One turning vector, and how many steps it has turned
The counts run from 0 to 784.
[  2.0  15.1 -27.5  -4.5 -23.0   7.3 -12.2 -33.4  -9.8  -8.4 -18.7   5.9
 -10.0 -23.9 -19.6  24.6  40.5 -17.9   9.1 -20.8   5.3  41.8  -6.1  38.9
   5.3 -16.9   8.9  10.9  20.4 -18.2   0.1  16.4  -7.1  -8.0  -4.5   7.6
 -40.1  -0.5  -3.5  35.2  21.6 -30.5 -17.6  18.0   8.5   5.4  30.2  43.7
   8.2  13.8  -1.6  -6.2  18.7  12.3  16.4 -22.2   3.7 -20.7 -27.3  -1.1
 -12.0  -8.1  -4.0  13.6]	624
[ 11.4 -11.1  14.2 -17.1  -4.0 -14.1  14.1 -38.3 -13.1  31.4  -7.9  23.0
 -31.2 -14.4   0.2 -18.9 -13.8 -25.2  12.1  -5.4 -23.7  -6.3  13.7   7.2
  29.7  -0.8  -8.3  32.7  15.6   6.2 -11.4  30.5 -13.8 -20.2 -19.9  34.4
   1.4 -14.5   0.4  -4.6  -1.1 -23.3 -21.3  13.9  -3.8 -14.7 -22.0  27.7
  -1.6 -15.3  23.9  -2.5  34.5  45.2 -26.4 -12.4  26.4 -21.2 -19.5  29.1
   5.7   0.5 -28.8  13.5]	460
[ 27.6  -3.0  -1.3 -15.0 -20.6   1.2   3.0 -26.7  35.0  11.8 -18.7   5.1
  -2.6 -32.0 -10.4  17.0  -2.8 -11.2  28.5 -20.7  24.4  10.6 -26.6   8.7
   7.9  -5.0 -18.6  -7.6  -2.7  -2.4 -24.2  29.5  47.5  -7.8 -12.3  28.7
  -6.8  10.9 -15.6 -29.4  -6.8  -5.7  -7.1   8.6  -2.2   1.5 -29.9  24.3
  15.3 -18.8 -12.7   6.2  12.5  47.9   2.0  12.4  35.0   2.5 -48.1  -3.9
  -8.0   0.5 -29.1  11.2]	595
[  4.4  -9.3   7.5 -18.4 -41.2  24.0   8.1 -17.9  28.5   8.8 -38.1  -2.5
  -9.3 -45.5 -16.6  19.5  12.2 -16.9  23.7 -29.4  12.5   8.1 -19.8 -11.4
  34.7 -23.2  -1.1  13.2  14.6   0.1 -29.5  27.9  47.7 -12.5 -18.2  26.2
 -12.9  -3.0  -0.8   7.1  -5.8  -8.6   5.5  -3.9 -19.0   1.2 -14.2  31.7
  23.6  -5.9 -14.7   5.2   9.3  44.7   7.3   2.2   2.4   6.8 -34.9   3.4
  -4.8  -0.7 -12.1  10.5]	604
[ 33.5  -9.2  17.6  -5.4 -19.2  19.3  12.6  -4.3 -34.7  28.5  16.7  18.0
 -34.5 -14.8  -6.2  13.6  18.4 -41.9  43.4   4.9   1.0  -1.7   9.8  36.4
  -2.3  14.5  -5.0  33.4   7.2  -1.5   6.6   6.0  10.7 -17.4 -13.8  -2.0
  -6.1  -3.8   5.8   7.2 -18.7 -21.4 -21.8  27.6   9.3 -17.7 -19.6   5.0
  -1.9  17.1  25.8  -2.5  52.4  34.2  -5.5  -4.3  -9.6  -1.0   0.7  37.8
 -19.8  -0.7   5.0  -1.0]	108
[  8.9  -0.8 -18.7   5.9  15.3   4.0 -10.8  -9.5  21.4   8.7   2.3  18.0
  29.6 -13.0  19.7  15.9  11.5   0.3  16.7 -14.2  31.9   6.5 -57.0 -25.8
 -19.6 -30.6   2.9  11.9  14.8   6.3  -5.5  -1.6  -3.7  -6.1  -8.5   8.6
 -28.2  18.5 -27.5  -5.3 -16.2 -15.5 -29.7  -0.5  -7.2 -14.5  21.0 -17.7
   8.7  10.1  36.4   5.0  30.1  26.0   1.0  20.7  17.1 -32.3  -7.8  -0.4
 -10.8   9.1 -18.6  -5.2]	660
[ 11.9  -2.9  -1.3  19.8 -64.1  14.5   6.3 -39.3 -16.0  -3.2   3.0   5.4
   7.5   5.5  -0.5  11.7  13.5 -42.5   6.9 -29.4  -1.8  33.3   2.3  13.4
 -22.4  -6.6 -22.8  51.6  -0.6  -4.8 -19.0  -7.4  11.4 -15.4  -7.7  12.8
 -10.9  -4.0  -9.2  13.7   1.2 -20.5  -3.5  18.9  -2.1  -2.8  13.0  47.6
   0.9  24.0  -2.2 -10.8  23.4  21.4   3.3  27.5 -13.2  15.1   7.4  14.9
   6.6  -4.1  -3.2  38.3]	626
[ 11.7  -9.7  -1.7 -16.0 -34.9   5.4 -18.7 -25.8  39.2 -18.0 -20.1  -0.5
   4.0 -29.4 -25.0  34.4  39.1  -5.5  13.2 -30.6 -13.2  41.6 -13.9  17.1
   8.0 -17.0 -14.7  20.1  -7.2 -12.7 -13.5  18.3  22.9 -22.6  -8.9  15.3
 -19.8   0.0  -0.2  16.1 -10.0 -12.3   0.7  11.6  16.2  21.4   8.8  38.2
  22.4  13.2 -13.8   4.9   3.6  22.2  10.0   5.9  28.9  16.2 -25.2  14.7
 -14.2 -19.4  -8.1  11.6]	614
[ 25.7  -5.6  31.0 -13.8 -31.0  24.9   7.0 -28.0  17.6  17.5 -22.0   6.3
  -2.9 -16.8  -1.7  18.9 -14.5 -44.9  38.9 -16.4  13.1 -12.7 -20.7  -5.7
   5.1   7.6 -18.0  12.3  21.8  17.4 -19.2  27.4  48.7  22.7 -13.0  27.2
   1.6  -0.2 -13.2 -22.7   2.9  -5.4  -1.9   9.2  -1.0 -23.6 -25.4  12.7
   9.8  -5.9 -16.6  16.5  20.1  35.0  14.0  19.7  34.0  -3.5 -19.8  -2.7
 -23.1  -2.1 -22.4  15.9]	594
[ 50.2  23.0  37.8  32.1 -32.5 -12.8  -1.9 -24.9 -13.8  -4.7  12.7  21.9
   0.8  30.0   3.6  -3.6 -20.1 -42.7   9.3 -21.1  26.2  18.9   4.0 -13.4
  -1.5  -3.6 -25.7  24.1   6.0  11.8   5.6  30.1 -11.4 -23.1 -22.6   3.1
  13.4  -8.5  -2.4  16.6  -4.3  20.8   4.6  19.0   1.8 -25.8  21.5  11.8
 -10.7  44.0   7.2 -10.9  23.0  17.5 -10.9  -8.2  -1.0 -17.4  -9.7 -17.3
  -4.0  16.8   0.8   0.5]	145
[ 20.7 -38.5  -5.1   9.6 -19.8  16.5  23.2 -35.4 -27.7 -10.4   3.3  15.5
 -31.1  -8.8 -14.5  14.9   7.2 -42.1  24.0   1.6 -19.2 -12.6  13.5  15.8
  14.1 -14.8  -0.5  24.2   4.2  -7.1   8.5   3.5 -29.0   9.8 -29.5  34.8
   6.9  -6.6  14.2  -7.2   5.3 -29.4 -52.8  29.1   6.4   9.3  -7.4  34.1
  -3.2 -13.4  14.6 -14.6   8.3  18.8 -13.7 -29.2  17.3 -29.7  -7.9  13.2
 -14.6 -17.4  -2.7  36.4]	205
[ 21.8 -22.6  27.2  11.5 -33.3 -10.7   4.6 -20.3  21.7  25.4  -9.7   0.3
  -1.1 -30.8 -14.2  15.4  11.6 -22.8  16.7  -8.3 -15.4  -2.1 -18.4  19.9
  22.4   5.6  13.1  24.3  11.2   7.3  -5.2  26.8  11.7  -5.1  -4.1  16.0
  23.9 -26.1  -8.8 -15.2   5.7 -33.6 -28.9 -28.6  14.2 -14.1 -15.3  -8.8
 -15.8   4.7  14.9  13.2  34.2  27.7  -0.6  -5.6  57.8 -11.8 -10.4  25.3
 -15.1  -2.8  -8.8  -3.2]	442
[ 32.0  12.1  25.5   9.9 -31.1  18.0  -7.3  10.0  18.2   4.1   3.8   2.1
 -10.8  -4.7   8.1  -7.9 -12.8 -44.8   0.7 -16.8  -5.7   7.1 -29.4 -20.9
  -4.3 -37.4 -16.0  16.6 -11.6  -2.9 -40.9  24.4   9.3 -30.1  -4.1  32.4
 -33.8   4.6 -10.6  -2.7  -2.5   4.0  32.4  13.9 -28.6  -5.5  23.2  17.9
  30.7 -25.8  13.7   6.8  17.0  41.8  -6.4 -12.6 -19.3  -8.8  -5.5   2.7
  16.6   8.6 -36.5  19.3]	488
[ 32.1   2.1  13.7  -6.5   3.1  23.2 -12.2   4.0  -4.3  11.5 -11.9   2.8
   3.0  -9.4   5.3  25.0  20.7  -5.3  54.3  -8.7  41.2  44.9 -32.8 -14.9
  16.6 -22.9   0.9   2.5  27.0   9.2  20.6  11.3   9.6   5.5  -1.9  -4.1
 -17.6   7.2  -9.2  -0.5  -8.9  15.1   8.5  17.6 -21.6   5.1 -24.0  19.5
  28.6  37.0  -5.2  -6.1  31.7  19.7   9.8  -1.5  -9.8 -11.5 -28.4  -9.4
 -23.9  30.4  -0.5 -18.8]	264
[ 17.3  -3.4 -12.2   6.3 -22.3  42.0  14.1  22.4 -20.4  47.2   9.0  -9.9
 -14.9   5.9   2.6  11.1  11.8 -37.0  44.5   2.5  10.0  10.0 -22.7  25.5
  10.1 -28.1  -9.1  12.1   1.5  22.0  -2.2  -7.0  12.4  11.3  10.4  10.4
 -18.5   3.3   0.9  -5.7 -12.8 -14.0  -1.7  16.2  -7.5 -13.5   2.5   5.7
  15.7  -9.8  17.3  24.8  29.5  50.5  16.8  -8.9  -7.9 -33.5   6.8  19.3
  -1.8  -6.6 -13.9  16.1]	94
[ 22.5 -37.4  17.1  15.6 -26.7  12.5 -17.2   3.5 -15.7  14.1  26.7  -1.2
  -0.5 -19.7   5.2  13.5  10.3 -17.7  12.9 -10.8  -7.5   1.1 -22.9   2.7
   1.8 -13.6   4.6  44.9 -22.7 -12.7  -2.4 -18.3  -9.7 -12.9  -5.5  11.3
  -5.7  -0.3  -1.6 -19.2 -29.9 -26.7 -26.4   8.2 -12.5   4.4 -21.9   2.6
   9.5   9.2  18.4 -27.6  43.8  44.0 -13.8   0.8  13.4  12.3   4.0  35.0
   2.9  29.1  -4.3  14.1]	779
[ 21.9 -20.8  11.2  13.0 -24.9  47.8  12.4  -1.1 -32.8  36.5  15.4  -2.7
 -18.7 -12.7   1.5  14.2  25.1 -20.8  31.5  20.6   9.1  11.4 -10.4  19.0
 -12.1 -19.3  21.8  45.3  12.4  13.4 -10.5 -14.9 -11.8  -0.1  -4.7  -2.7
 -13.7  -5.2  -5.7  -6.1 -14.2 -14.8 -16.4  20.6  -2.5  -4.5 -18.9   9.3
  15.0   2.5   7.2  -9.1  37.9  42.8  -9.3  -3.2 -19.8  -5.7  10.7  33.8
  -3.2   4.5   9.2  -6.6]	769
[ 21.2 -13.6   1.4  12.7 -32.7   2.9  12.4 -20.7 -11.4   8.2 -19.7  32.5
 -21.3 -18.2  12.4 -14.3   4.6 -41.9  21.8 -26.1 -21.6  -6.9   8.6  -7.9
  33.0 -23.5 -22.9  21.9  12.1  -0.8   4.2   5.8 -16.3 -21.6 -31.3  20.3
  16.1  -2.1  17.7  11.6  30.3 -25.1  -2.3   8.8 -17.4  -4.6  -9.8  15.6
  11.0   4.6   4.7  16.6  13.8  30.8 -21.5 -40.6   1.8 -34.0  -2.7  10.2
  15.8 -17.3 -14.6  37.7]	464
[ 20.8   0.3  29.9  -5.6 -38.3  10.8   1.6  -5.4 -21.7  25.4   9.0  16.4
 -22.0 -21.1  -3.1  13.1  28.2 -60.9  45.5 -17.7 -16.3   3.2 -21.1  -4.4
  16.7  -9.5  -5.1  33.1   6.7  -6.0  -6.1  -8.4   9.1  -5.2 -11.8   3.5
  -6.9  -5.7 -10.8   3.6   1.1 -16.1 -17.1   9.4   8.5  -9.4 -14.3  -6.4
   4.6  34.4   9.8   6.4  66.1  31.5  16.2   3.5  -1.3 -14.3   9.4  25.8
   3.4   1.8  -2.5  -1.5]	113
[ 32.3  -9.7 -21.9  -1.2   9.7  10.0  13.8 -11.2  30.0   5.8 -23.7  24.1
 -15.2  -4.9  16.0   6.9  -2.5  -1.8  34.5  -2.1  32.8  -0.5  -7.0  44.0
 -13.8  19.5 -13.7 -13.5  20.7  22.0  20.4  11.9  12.2  -5.5 -23.0  16.1
 -21.2  18.1  11.3 -11.5 -25.7 -21.9 -24.7  28.2  10.9 -21.2  17.1  14.1
  10.2 -26.4  40.9  19.5  -0.5  18.0   2.6 -28.8  14.6 -38.6 -32.2 -18.7
 -36.4 -24.0 -12.5  -4.3]	333
[ 12.9 -15.2 -14.8  21.8 -19.1   4.0  29.4 -31.9 -10.8  18.0 -14.1   7.8
   4.4  -1.0  21.6 -13.2 -17.3  -5.9  25.1 -32.2  27.6   3.3   2.8  -3.6
 -19.8 -17.5 -27.8  35.9   7.4  32.5 -11.1 -10.5 -33.2  -0.9 -22.7  20.5
   3.0   3.1  -2.5 -16.3  -9.3 -22.0  -2.7   2.3 -31.3 -16.3  19.2  34.2
   7.7   5.9  -6.9   8.3 -24.1  40.6 -24.0 -12.6   3.1 -19.4  -4.8  -8.1
  28.4  -0.9 -10.0  57.2]	62
[ 39.9 -18.2  -0.9  32.5 -17.9  16.0   4.6  -9.2   9.3  18.2  17.4   6.6
  10.6  12.6  36.6   3.8 -11.3 -13.8  23.7 -10.2  25.5  -1.3 -11.6 -11.2
 -35.2   9.1 -19.2  41.9   3.8  19.8  13.9  11.3  -1.8 -19.8 -20.7   7.3
   5.5  12.0   0.5  -5.7 -59.6 -17.0  -7.0  11.8 -23.8 -26.0  -5.5 -17.9
  -1.8  13.2  49.1  -7.9  17.9  38.1 -10.2  16.4  -7.6  -4.0   4.9  -6.4
 -28.9  -1.4   8.6   2.2]	663
[ 23.1   6.2  -2.9  -3.6   0.1  21.3  15.0 -10.6   8.1  19.5 -25.9   1.3
   1.7  -2.5   3.7  30.1  17.1   5.8  25.7 -20.7  52.5  16.8 -24.6  30.9
  -7.1 -25.7  -9.9  -7.7  -5.1  33.4  -8.9   0.6  15.1 -12.4   7.8   1.4
 -35.0   7.1 -14.0 -10.3 -38.7 -13.9 -22.5  24.9  19.6 -22.3  31.8  20.9
  13.8 -29.7  25.0  27.6   8.2  41.6   7.0 -14.5  25.6 -20.7  -9.0  12.2
  -8.7  -8.1 -21.0 -19.3]	83
[ 20.9 -15.4  -3.6  23.6  -9.1 -18.7  -0.9 -34.5 -34.0 -21.8  13.7   4.6
  10.0  12.2   5.8   2.6 -11.9  22.4  30.0  13.6  18.1  18.7   1.2  20.4
   1.9 -23.3   5.9  23.1   1.6  -7.7  27.5  13.2 -33.1   5.3 -23.9  14.1
   2.3  -5.2  26.5  14.4 -16.9 -16.5 -40.4  15.9   3.4   6.8   4.9  23.8
 -21.0  15.9  20.8 -26.0  28.0 -10.6 -10.6 -28.2  14.6 -38.9 -23.5  -5.8
 -28.7   3.4   2.8  11.0]	546
[ 20.8 -38.3  31.5  14.7 -47.2  36.0  -1.3  -1.8 -10.0  23.8   1.1  -9.2
 -12.2 -24.3   4.0  22.6  26.6 -50.9  18.0 -12.7 -23.0  22.1 -21.0   2.7
  25.4 -16.2   4.8  35.2  -2.4  -1.7  -1.8  -0.8 -14.6  -1.6   0.1   8.7
  -6.4 -18.5   1.4  -6.3  -5.6 -30.2 -14.0  -9.5 -16.1   3.0 -13.4 -12.5
   6.9  20.5  10.7   1.7  34.7  33.6  10.0  -8.6  -5.6   8.7  10.8  24.0
 -15.2  10.5  12.4  -1.4]	774
[ 39.1  29.7  22.4   7.4 -41.4  19.9   6.3 -11.4   9.2  11.9  10.8   3.8
 -25.0  -4.6  -9.2   8.8 -11.8 -71.9  -4.2  -0.8  16.2  11.2 -20.4   3.5
 -23.6 -12.4 -14.8  18.4  -4.5   3.0 -46.0  28.4   9.5 -17.7  -4.6  18.8
 -30.8   0.0 -24.4   3.0   9.6  -3.8   5.9  15.7  -7.2 -14.4  11.4   2.0
  16.3 -15.1   9.0   7.7  23.2  27.4 -13.4  -8.6 -21.0 -10.7 -27.2  -9.9
 -15.0   8.3 -12.5  -6.9]	497
[ 24.0   9.0  41.0 -17.6  -8.8  16.0 -27.2 -20.2  19.2   3.9  -4.5  10.2
   3.5 -34.6   6.2  35.0 -14.6 -14.2  17.9 -13.4  26.7   0.0 -49.0 -18.2
 -10.0   2.1   0.6   4.0   5.6   4.0 -20.8  18.3  28.7  -6.7   0.8   8.1
 -31.9   5.4 -29.2 -10.5 -16.9  -7.4   0.8  22.1  -6.2 -11.0   3.2  -2.6
  22.2  11.1  -8.6   1.8  49.9  24.9   5.0   9.1  10.3   8.9 -20.4   7.2
 -24.5  28.8 -23.0 -16.3]	253
[ 20.5  -8.4  14.4   9.1 -41.7  46.7  16.3  11.1   0.0  35.8   3.8 -24.8
  -9.7  -7.2 -11.2  13.7  17.7 -22.6  16.5  -0.2  29.1  10.2 -23.4   4.4
  -8.8 -35.1   3.3  23.9  -4.9   9.3 -42.0   6.2   6.5  -9.4   6.5  18.8
 -19.5   2.4 -16.3  -9.3 -18.0  -4.9   0.3  -3.0 -24.2  -6.9   9.3   8.5
  24.3 -25.8   1.4   9.3  12.6  64.9  -3.9  -7.6 -12.6   6.5  -7.6  12.5
  21.8  10.4  -5.3  -5.8]	756
[ 23.7  -4.2  23.8   5.0 -25.3   7.6 -16.0 -27.2  34.6   3.0 -24.5  13.2
   9.3 -52.4  18.4  19.5 -22.1  -0.4  37.4   5.0  21.6 -24.7 -30.8 -17.6
 -15.7   9.6  -8.4  17.4  33.9  17.0 -26.5  24.2  24.9 -11.7 -30.0  -8.5
  -9.7   3.8 -24.4 -17.4  19.7 -38.3  -1.0  -2.0  -0.7 -14.1  -6.9  -3.3
   3.8 -17.4  -5.5  33.0  21.3   7.4 -12.2 -17.2  26.9 -25.8 -16.4   8.0
 -11.7 -15.6 -17.4  -4.9]	581
[ 48.8 -15.8  -2.3  16.0  -9.2  17.8 -33.5   7.6  38.5  -8.2   9.4  -1.3
   2.6 -46.3  -5.4  33.8  34.1 -14.7  13.0  -6.5   8.9  31.6 -28.2   3.7
 -14.1 -18.9  14.2   9.8 -21.5 -24.7  -0.4  14.9  -7.6 -13.3 -14.7  13.3
 -26.2   4.6  -1.7  -5.6  -1.8 -21.8 -30.1  -7.7  -6.1  13.0   1.6  -4.0
  29.9  17.9  13.2 -22.1   7.7  10.9  -3.8 -18.8 -11.9   8.7 -32.5 -14.0
 -19.2  26.3   5.1 -10.9]	517
[ 36.5  -8.5   8.7   1.8 -12.3  -1.6 -20.6  -2.4  51.0   0.2  11.7  -7.7
  23.7 -32.9  -9.9  13.4   5.3  27.3  36.4  10.5  26.9  12.4 -16.3 -10.5
  18.1  -7.7   0.5  10.2  -1.7  -5.6  -2.6  48.3  25.6 -23.2 -36.0   0.3
  -1.1  11.1  11.2  26.8 -49.7  -4.8   8.1  -5.0 -24.3  -4.8 -15.0 -10.4
   3.5   5.6  14.5   0.4  14.4  18.4   4.9  -4.5  -7.2   6.9 -33.2 -18.3
 -26.6  -5.2  -2.9 -16.2]	13
[ 27.1 -13.8   2.6 -11.7 -44.5  20.7  14.0  -1.2  31.4  30.9  19.0 -12.4
 -22.1 -32.4 -10.2  11.1  14.4 -13.1  42.7   6.8  -8.8  -6.2   1.8  10.8
  20.3  -8.6  -2.7  31.0  -0.9  -9.4 -32.4  22.2  27.9 -40.7 -38.9  21.7
 -29.4   9.2  21.9  24.9 -42.9  -8.4   0.1   4.8  -9.5  -5.8 -14.6   9.0
   9.7 -21.3  10.1  19.8  13.7  42.2   4.8  -1.4 -22.4  19.5 -15.0   7.1
   3.1 -35.8 -12.7  10.7]	354
[ 47.0 -28.0  19.0  29.4 -51.0  30.2  28.9  -3.5  30.6  30.7  -2.1  -5.4
   0.3 -11.8   2.8   4.0   9.9  -9.9  29.6   7.6  20.5   9.4 -13.0 -12.4
 -16.7 -22.4  16.7  34.9  13.5  18.5 -15.7   5.5  -3.9 -10.5 -18.5  16.5
  18.0   4.3 -25.9 -34.1  11.4  -6.3  -0.7 -35.1  -9.5 -20.4 -22.3  14.4
  17.5   4.9  -4.5   9.9  -2.0  28.1 -15.4 -13.9  -7.0  -8.4  -1.2   1.9
  11.0  22.4   2.6  11.1]	178
[ 36.9 -13.4   9.5 -20.0  -9.5  21.2 -11.3 -21.5  23.4   1.3 -24.2  17.1
 -19.6 -30.0 -14.5  32.5  18.8  -2.6  36.4  -8.4  18.1  13.4  -3.9  40.6
  -5.3  17.1 -10.1  -2.5  14.1   3.2  20.4  25.8  31.2  -3.4 -18.0  -0.6
 -14.2   3.9  18.6   4.5 -11.4  -6.3  -6.9  36.0  17.1   4.9 -22.4  48.4
  16.9   4.5 -10.3   9.4 -13.0  16.8   6.4 -13.6  19.8   0.3 -27.2  -4.7
 -43.6 -20.9  -2.6  -0.5]	601
[  3.3  -2.0   8.1   7.7  -5.6   8.0 -28.1 -16.4  -1.7  -0.8 -24.2   9.9
  21.1  -3.2  26.3  13.8  13.9 -10.9   6.7 -38.7  24.2  35.8 -35.3   2.4
  -7.6  -8.8   4.4   2.3   8.7  16.9  20.3 -10.8 -10.9  -8.1   7.4   5.1
 -39.7  12.0 -21.9  17.0  -7.0 -34.6  -3.4   3.0 -17.8 -12.3  59.1  12.4
  20.9  29.8  15.1  11.0  28.5  -0.4  13.6 -15.8  -5.4 -19.9   0.0  -2.2
 -16.8  21.7  -5.5  -4.0]	647
[ 23.3   0.9   9.4  23.2 -25.4 -36.4 -20.0 -31.1   6.5 -13.8  -4.4  -3.6
  21.5  -7.8  10.1  14.6 -18.1  23.9  24.1  -5.2  32.4  41.3   5.4  16.4
   5.8 -14.9 -18.1  -4.1  -5.6   8.5  -0.9  31.8 -13.8 -18.0 -16.9  13.0
 -11.7  -2.5  14.9   8.6 -19.8 -38.2 -22.9 -10.6  -5.2  13.9  22.6   6.4
 -19.3  -0.2  20.3   8.4  34.5 -22.0 -11.5 -36.2  27.6 -28.2 -34.2 -13.9
 -23.7 -10.2  -4.7  -9.9]	559
[ 29.3   1.1  -3.0  22.1  10.3   0.6 -32.6 -17.3  29.1  -1.7 -12.0  12.3
  19.1  -3.8  20.9  25.4   9.6 -14.6   3.5 -33.7  23.5  27.4 -33.3  16.3
 -31.5   2.4 -15.5 -15.5  -3.8   4.4  24.1   6.4  -9.5 -13.1  -3.1  10.4
 -32.9  13.1   1.3   6.8 -29.5 -33.8 -29.6   7.0 -10.3 -17.2  46.9 -21.3
   0.2  20.3  36.7  -2.0  20.9   8.7   6.8 -10.1  15.6 -15.8 -10.4 -12.2
 -34.6  11.0  -1.8  -8.1]	656
[ 18.8  11.8  19.3 -12.2   6.7 -24.7 -25.4  -9.2 -21.5  -2.1  -4.1  32.6
  -1.8 -24.0  -0.8   8.6  25.8   5.1  36.4 -21.1   2.8  20.0 -17.7  -2.2
  16.0 -11.5   5.6  19.1  10.7   1.7  32.2 -11.1 -14.3 -24.8  -9.3  -9.7
 -16.4   0.9  -9.5  20.6   2.3  -2.4 -22.8  28.5  15.9 -11.7  10.1  33.0
   7.8  58.4   6.3  -5.4  52.1  19.6  -1.3  -8.8  -4.6 -17.5   1.1  21.0
  -4.0  18.7 -14.9  -4.1]	125
